(in the rows, 128 means zero)
One turn moves each row of this set onto another row. After a few examples, where does it send each row asked below?
rokin: [125 125 117 144 131 127 131 124 148 111 111 138 153 113 114 115  90  84
 140 143 116 120  89 141  88 101 122  94]
gon: [128 113 167 110 160 178 116 135 156 150 125 149 117 108 112 133  91 130
 141 135 125 134 126 158 122 125 147 120]
kob: [125 142 101 145  99 144 108 140 147 115 112 154 121 132 131 127  88  87
 131 114 112 111 104 143 108 121 113  95]
dafe: [129 128  99 139 132 146 122 138 170 109  96 142 123 124 111 119  86  94
 103 131 109 164 109 118 100 126 113  97]
Lanaf: [116 120 122 142 145 122 133 140 173 101 105 149 141 105 135 127  86  79
 128 149 118 160  98 117 100 127 114  91]
Lor: [121 113 124 117  96 121 115 146 142 103 120 145 149 110 155 160 108  88
 122 147 102 116 112 167 156 126 137 115]
Zomem: [135 158 104 111  92 121 116 145 128 112 103 139 107 125 147 134 135  98
 108 112 111 116 124 127 127 133 120 108]
nudok: [115 140 114 137 107 126 112 143 150 108 109 164 149 123 151 137  87  78
 150 133 116 117  99 151 112 122 120  96]
dosav: [147 154  99  88 116 125 131 130 125 129 109 123 118 116 125 115 134 124
  94 133 120 134 121 125 131 119 114 122]
nefur: [127 115 173 108 155 160 116 138 143 136 111 144  93 111 105 126 132 133
 139 131 127 131 111 125  94 123 154 108]
ninuv: [144 123 167 122 164 163 131 132 151 135  99 126 111 110 108 138 108 105
 131 103 110 124 139 148 101 129 154 107]
tobeg: [124 148 106 115 122 143 109 135 122 111  81 140 104 136 108 110 134 126
 118 135 136 118  95 130 108 149 123 104]
gipo: [101 133 136 146 143 136 117 124 148  98  92 145 136 131 122 125 113  83
 149 139 114 118  97 152  94 130 116  81]
supat: [138 153 106  96 122 129 124 138 115 115  83 128 115 123 128 122 138 125
 105 133 137 117 115 140 139 162 126 122]
bok: [122 143 178 106 172 149 131 134 150 139 106 153 127 105 134 128 114 112
 164 131 129 138 130 141  95 129 149 111]
lunu: [152  97 157  94 153 160 122 140 149 136  93 126 109 110 104 145 112 137
 113 124 120 129 113 146 129 135 161 123]
vitif: [149 129 167  89 164 131 137 141 142 125  76 132 119 106 126 140 135 118
 136 119 123 133 117 127 101 138 162 112]
vefik: [124 130 164 114 157 181 136 155 162 135 121 151 127  78 138 133 120 101
 143 115 138 158 132 148 104 135 129 105]
gimog: [139 108 145  87 143 175 128 170 151 127  94 150 136  79 128 140 123 130
 128 133 147 160 101 145 117 147 152 123]
keboz: [110  92 135 149 135 129 129 142 167 107 140 145 135  91 130 132  87  87
 123 167 119 148  98 130 123 124 125 103]
liral: [138 138 100 134 126 133 127 126 143 120 101 133 129 123 105 105  98 101
 123 129 123 121  88 124  87 106 112  96]
gafa: [118 152  96 119 122 145 116 146 148 118  99 151 113 122 117 107 113 118
 103 144 117 173 117 106  99 131 121 110]
zuke: [132 119 153 109 151 190 131 158 162 142 122 151 132  76 133 134 103 113
 134 120 143 155 126 158 120 141 134 118]
laf: [143 118 146  96 151 176 137 165 157 135 100 148 144  75 137 141 107 116
 131 122 146 157 119 157 124 149 144 123]
Zaz: [111 111 133 140 129 127 129 125 146 111 132 139 164 102 122 128  95  85
 143 165 109 123 100 159 109  98 131 104]
Todon: [136 112 156 101 144 167 133 164 152 112  85 138 121  85 121 143 151 110
 122 116 126 157 109 131  94 139 154 104]
rimem: [113 110 137 122 124 124 133 126 138 115 140 130 166  94 134 139 110  91
 127 170 100 127 121 170 138 102 137 118]
Ved: [126 113 165 115 146 178 127 159 156 120 108 141 108  86 116 136 149 109
 126 113 124 156 116 132  89 128 142  97]
mena: [124  99 134 142 131 117 143 145 151 107 136 128 145  75 141 143 100  80
 111 162 114 141 127 140 141 138 144 120]
kadiz: [146 100 146  95 138 176 128 167 151 118  86 138 126  85 116 145 135 123
 113 120 132 155 102 141 110 143 158 115]
Bori: [126 131 112 105  83 130 108 148 126 114 125 140 104 120 143 142 140 114
  99 133 108 116 118 137 150 128 129 118]
todut: [133 159  97 110 118 134 129 149 132 116  98 134 123 108 128 117 125 109
  92 138 113 167 147 117 117 144 139 127]
febo: [105 114 122 132  99 133 103 145 148 109 131 163 147 115 147 145  91  94
 142 155 113 117  93 161 136 117 127 107]
desus: [149 125 162  92 169 149 137 137 155 139  88 136 143 102 133 147  94 115
 138 123 122 136 134 162 129 140 155 125]
vabur: [120 159 102 125  94 134 105 144 133 117 115 159 105 131 138 119 121 104
 128 120 122 118 105 122 106 125 110  98]
difud: [118 126 131  94 119 118 134 129 128 121 138 128 153  95 142 137 132 108
 112 169 106 134 132 159 153 109 133 130]
vut: [122 135 113 142 131 149 111 128 140 102  78 134 117 142 100 119 114 100
 124 123 116 113  96 143  96 138 121  89]
Fas: [ 90 111 150 146 141 145 114 122 152 106 126 144 138 121 127 135 105  88
 145 156 112 116 106 171 126 125 115  92]
Dupo: [104 116 150 128 142 132 128 124 144 110 127 133 148 106 146 147 109  87
 133 155 113 114 128 182 157 138 119 109]
mupat: [115 128 125  97  92 111 113 150 128 106 122 149 131 108 164 151 138 104
 120 153 111 122 111 146 153 129 135 119]
Sevi: [108 130 142 100 133 127 126 132 127 119 131 138 136 102 155 139 128 112
 128 166 132 118 127 168 170 149 122 125]
ran: [115 122 129 121 119 118 136 151 128 113 141 139 134  75 145 131 127 101
 113 175 124 151 136 129 140 142 151 134]
Zor: [128 131 119  96 120 139 120 136 119 124 116 126 115 112 132 132 132 129
 102 149 134 115 125 159 169 156 124 132]
rin: [130 118 166  77 160 147 122 145 146 138 102 154 124 103 131 136 117 145
 145 153 140 143 104 138 123 135 155 125]
Mudi: [127 131 109 118 109 142 125 152 124 121 133 130 117  92 122 125 127 117
  87 157 115 154 147 128 140 143 149 139]
ruba: [132 139 114  83 113 125 129 131 122 129 129 124 129 104 134 126 140 125
  95 155 112 135 131 142 153 114 124 131]
Tazom: [130 123 164 122 153 183 135 153 161 126 113 138 116  84 125 137 131  95
 129 103 122 152 134 144  96 130 134  98]
dud: [143 155  94 108 121 128 128 129 133 127 100 131 117 122 113 103 121 118
 108 129 128 129 100 115 101 114 109 107]

vitif goes to desus
Fas goes to tobeg
Zomem goes to Lor
And these:
Zaz goes to dud
laf goes to Tazom
gafa goes to ran

One turn moves each row of this set onto another row. After a few examples, where does it send each row asked below?
fep: [119 153 136 142 163 121 107 121 137 137 139 137  92 153 101 133 172 141]
pefet: [135 139 128 166 153 134 104 132 136 125 160 158 105 122 144 128 167 113]
bima: [140 154 139 120 137 131  98 129 168 154 114 108 136 119 116 146 138 160]
zap: [142 136 141 182 141 158 117 158 128 111 149 120 114 125 163 132 136 125]
vupi: [159 142 136 144 129 131  97 146 168 142 134 120 143 103 151 150 136 142]
dorun: [161 140 133 155 109 145 116 166 130 112 140 150 133 147 147 138 112 121]
famum: [140 139 149 179 143 137 123 163 129 113 145 105 106 156 146 151 142 146]
pata: [132 159 131 116 122 151 116 137 128 132 109 135 120 163  93 127 115 144]
dat: [149 145 123 140 112 165 109 146 128 122 131 157 134 130 137 117 107 113]
zol: [134 154 122 121 118 171 108 132 128 131 115 149 130 137 108 112 109 125]
lan: [150 146 132 132 131 143  94 133 167 147 128 123 145  94 143 139 133 141]
zogo: [108 166 107 147 118 113  66 140 135 110 110 125  98 149 120 139 119 148]
bas: [130 148 140 159 157 110 111 137 137 128 151 137  94 158 119 146 175 140]
visi: [125 150 150 156 149 138 124 149 130 123 128  96  99 169 116 147 145 158]
sos: [157 145 139 151 111 126 122 169 130 116 134 135 125 173 130 153 119 140]
senu: [123 146 124 152 158 147 101 116 134 132 148 157 104 118 127 115 164 115]
Tanab: [159 144 143 140 130 118 101 149 169 143 130 110 139 121 142 162 140 155]
pivub: [141 151 133 121 135 144  93 125 167 152 118 117 142 101 125 135 136 149]
Sekel: [128 141 130 164 144 181 110 135 126 121 135 128 114 110 149 112 131 121]
rimol: [144 155 141 132 118 129 123 155 131 124 117 128 119 181 102 146 120 150]
dadum: [115 162 109 157 114 106  68 148 134 105 118 125  98 153 128 148 121 147]
potus: [150 150 143 128 134 118 101 142 169 149 121 105 134 126 122 159 140 163]
Logor: [112 151 132 141 153 181 111 123 126 131 120 117 108 121 120 107 133 134]
posev: [104 165 102 145 118 125  61 132 134 110 110 131 100 136 121 128 117 140]
nep: [118 156 102 163 111 122  63 146 134 103 125 139 106 129 146 135 115 130]
duras: [119 158 107 164 110 111  67 152 135 101 126 131 103 142 144 147 118 138]
fuped: [112 157 141 140 155 160 118 128 126 133 114 102  99 151 101 125 140 154]
mok: [114 153 128 138 162 142 102 112 135 137 138 148  97 134 106 118 168 128]
vofen: [110 160 101 151 114 129  61 136 133 109 116 137 104 128 137 127 114 132]
Dazu: [140 140 136 171 152 116 108 142 137 123 160 148 100 144 140 143 171 126]

senu goes to pefet
Tanab goes to potus
visi goes to fuped
And these:
posev goes to vofen
zol goes to dat

